Each path is a new rotation, seen through one point. The rows after it are directions, each followed by how far the rotation turns it, in degrees each step (0 if it stays put).
Each turn is a multiple of 5 degrees from 10 to 175, or 0.
Each row of a path follows its step; steps can be skipped.

step 0: [  2   8  -2  27   9  11   1  16   5  21  10  -6   1 -18  -4  20  -6   0
 -12  27  -9  -1  15  -3 -10  -9  22   9   7 -20 -11  15   4  -4  -8  16
  13   1   5   5  -4  12   5]
step 1: [ -1  -4  13 -18   9  11  -7   8  10 -17  -1  14 -10 -11  -4  10  17 -17
  -4  17  -5  -6  13  15  -2  13   8  12  -1  14 -13 -12  -7 -11  -3 -25
  11  18 -20   4  15  11   0]
step 2: [ -6 -14   4  -9   1  11  10  -7 -22   4   7  14 -10 -21 -10   4  -4  10
   3 -24   7  -9  -7   4  12   0  27 -15 -26  11   0  -7   1  -2   7  -5
  11 -10   7 -21   2 -15  14]
step 3: [-12 -20   5  -7  -7 -20 -12  -1   8  -1   1 -12 -10  17  14  -7 -13  -5
  12   4   8  -7  -6   9  16 -10   1 -24 -10   7 -17  -4  32  14   8  13
 -11  -9 -11  11  -2 -10  -7]
step 4: [-13   4   1   3  10  -6 -30   1  -8  11 -15 -21  13   0  -3 -11 -15   5
 -29  -6  -7  10   5  -3  15 -12 -10   4 -19 -11  26   5  -4   0 -15   6
  -6   0  -6   8  -5  11  -2]
step 5: [ 15  28  10 -11  -4 -14  24   8  11   7   2  -8   0   0  -8  -8 -23  -4
  -5  24 -13  12 -10  17 -19  -4  -2  -3  11   4  20   2  -4  -8 -10  -7
  14   6   1  14   7  -7   8]
step 6: [-14  11   5   7  15  13  12  14  -5 -16  12   7  -6 -26   4  -1  18  -3
   1  14  24  -7   0   8  -6 -11  -9 -13   6   0 -10  11 -27 -21  -6  11
   6  -9  10   2 -11  15  11]
step 7: [ 11 -19   0   2  -8  12  -4   7  10  -4  16  -6 -22 -25 -19  15  -9  -9
   8  -5  18 -11  19   5  12  13   6  -1   9   7  -3 -12  -8  -2   1   3
 -13   9 -12  -4   3 -16 -26]
step 8: [ -7 -21  -3   5  17   4   5  -7   3  12 -12  16  10  12  12  -9  10  -9
 -16 -21  -9 -22   6   4   5  16  13 -27  -9  -8   5 -22   3  -2  -8  -5
  -4  -2 -10   2 -10 -20  -4]
step 9: [  4  15   5  -4 -11 -12  -4 -20  -2  12  -5  -6   2 -12   9 -20  -6   2
  -2  -2  -1   3 -33 -23  10 -14   8  -5  -3 -10 -14 -15  13  13 -14  12
   5  -1 -23   1  21  -3  -5]
Speeds:
[ 1  1  1  6  0  0  3  1 11 -1  2  1  1 -6 -1  6  0 -7  2 -4 -1  5  3  2
 -2  3 -2 -7  4 -3  0  3 -2 -3 -3  2 -3  6 -1 -7  0  4  6] -> 55
[-2 -4  0  0 -3 -2 -2 -3  5 -4 -2 -4 -1  2  9  3 -2  4  3 -4  4 -1 -3 -5
 -6  2  3  0 -7  1  9 -3  4 -3 -3  3 -1 -3 -4  1  6  2  5] -> 60
[-2  0  3  5 -8 -4  6  1 -5 -1 -8 -3 -5 -3 -3  4 12  1 -2  0 -2  3 -1  2
 -2 -4  1 -1  0 -4  3  0 -2  5  1 -3  4  4 -2  6  4  2  2] -> 80
[ -1   1   4  -3  -1   1   5   0  -5   1  -1   4   3   2   6  -3  -4  -9
   2  -5  -3   4  -4   2  -5   0   5   0  -1  -4   4   2  -5  -3   6  -2
   4   0  -1  -3  -2 -11   2] -> 115
[-3 -5 -1 -4 -2 -2 -2  2  1 -3  3  0 -5 -2 -9 -3  3 -3  7 -2 11 -4 -3  4
 -1  5 -2  1 -2 -2  1  3 -2  1  1 -3  1 -2  9  0  2 -3  5] -> 80

step 0: [  8  -7 -11   0  -2   5   3  -3   6  27  -4   3   1   9 -17   7   9  29
  15   6   2  -7  -1   9  -3 -19  -7  20  26 -10  -7  -2  15 -20  13  -5
 -11  -6   2   2 -16  -8  12]
step 1: [  5  10  -7   0 -15   5  12 -10   3   9   8   7 -14   5   0 -16 -10  22
   7  -8 -13   5  -1 -23  -3  -2   3  26   4  -2  -8  10   6  -3  -6 -21
  -2  -3  20 -12 -19 -14  22]
step 2: [-14  13   0   5  -2  -4  -6   1  -4 -11  27   1  -3   3   0   5 -12  10
   8   4 -24 -16   8  -7  26 -24   2  -2  15 -14  -9  16  -4   3   9  -1
 -14   6   2 -12 -11  -9  26]
step 3: [ 10  -1   4 -26  -3   4 -11 -11   7  -1   2  -3 -12 -11 -18   7  -7  15
  17   2 -15 -17  22   5  -2 -11 -13   5  11 -13  -1  -5  16  -2  12  -6
 -15  -3   1 -12  19 -21  13]
step 4: [  4   3   2 -23 -10  21 -13  -7   1 -27  -5  -2 -13  -1   4 -31   2  10
  -7  -7 -21  -5  -2  -5   0  -3   7  12 -10 -12   2  -1  -4   2 -10 -14
 -13   8   4 -20   2 -25   7]
step 5: [-11  -1 -11  -2  -3  19 -11   9  -7 -16   2   0   4   0  -1  -2   6  11
  -9  -2  -4 -14   3   3  19 -28 -10   0   8 -13  18  -9 -15   0  -4  20
 -15  31  -4  -1  -1 -21   7]
step 6: [  4   3  -5 -14 -10  12   8  10   0  11  -9   4  -6  -2 -22   0 -16  21
   2  -4  -3  -6   9   9   0  -2 -22   8 -13  -7  24 -20  10  -3  -7   7
  12  23  12  10  17 -20   6]
step 7: [-12   5  -7   4  -6  13   5  19   6  -5  -6   1 -13  14 -10 -28  -8   4
 -15   8 -17  -6 -26  11  19   3  -6  -5 -24 -11   8   7  11  -1 -11 -11
   9  13  14  -3   1  -4   7]
step 8: [ -9 -12 -14  14  -4  16  -2  17   6  17 -10  -6 -14   6   5   8   7   7
  -9  10  -6 -26 -14   8  20 -14 -30  -4  17 -12  14   5  15  -7   0   4
 -10   7  -6   2  -1   6   3]
step 9: [ 15  -5   5  -1  -7  10   1  12  -2  25 -15   4 -26  -2  12   2  -7  27
  -5 -14 -13  -3  -3  -2  -3  18 -19   7  12  -7  18  -1  14 -18 -10  -5
  12 -11  11  -3  -5  -7   9]
Speeds:
[ -4   2  -1  -1   2   0  -1  -5   9   0  -1   3  -2  -3  -4   4   3   1
  -9  -7   3  -5   4   0  -1 -11   1  -4   3   2   0   1   1  -7   2   1
   4  -1  -3   5   3   3   1] -> 130
[-1  8 -1 -7  2 -3  3 -3 -4 -1  0  3 -1  3 10 -3  3  2 -3 -4 -6 -4 -7 -1
 -1  0  1  2 -4 -1 -5 -1 -2  0  2 -2  9 -1  7  0  4  1 -3] -> 130
[ 3 -1  2 -6 -6  0  4  4 -1  5 -7  4  6 -1  1  3 -2  1  2 -2  2 -8  7  7
 -1  6  1 -1  3 -2 -2  4  1 -1  9  2  2  1  0  5 -1 -5 -1] -> 125
[  1  -1  11   2   5  -1  -3  -6  -1  -3  -6   5   1  -5   2   6  -2  -2
   2  -1  -5  -3   1 -10   5   2   1  -3   2  -3   0  -2   0   0   1  -6
  -6  -2   2   1   0  -1   2] -> 45
[-1  4  1  2 -1 -6  1  5 -2  0  8  2  0 -4  2  6 -8  1  1 -6 -3  4  4 -4
  1  1 -3 -3  1  0  5  0 -6 -1 -4  9  7 -1  3  1 -1 -4  4] -> 95
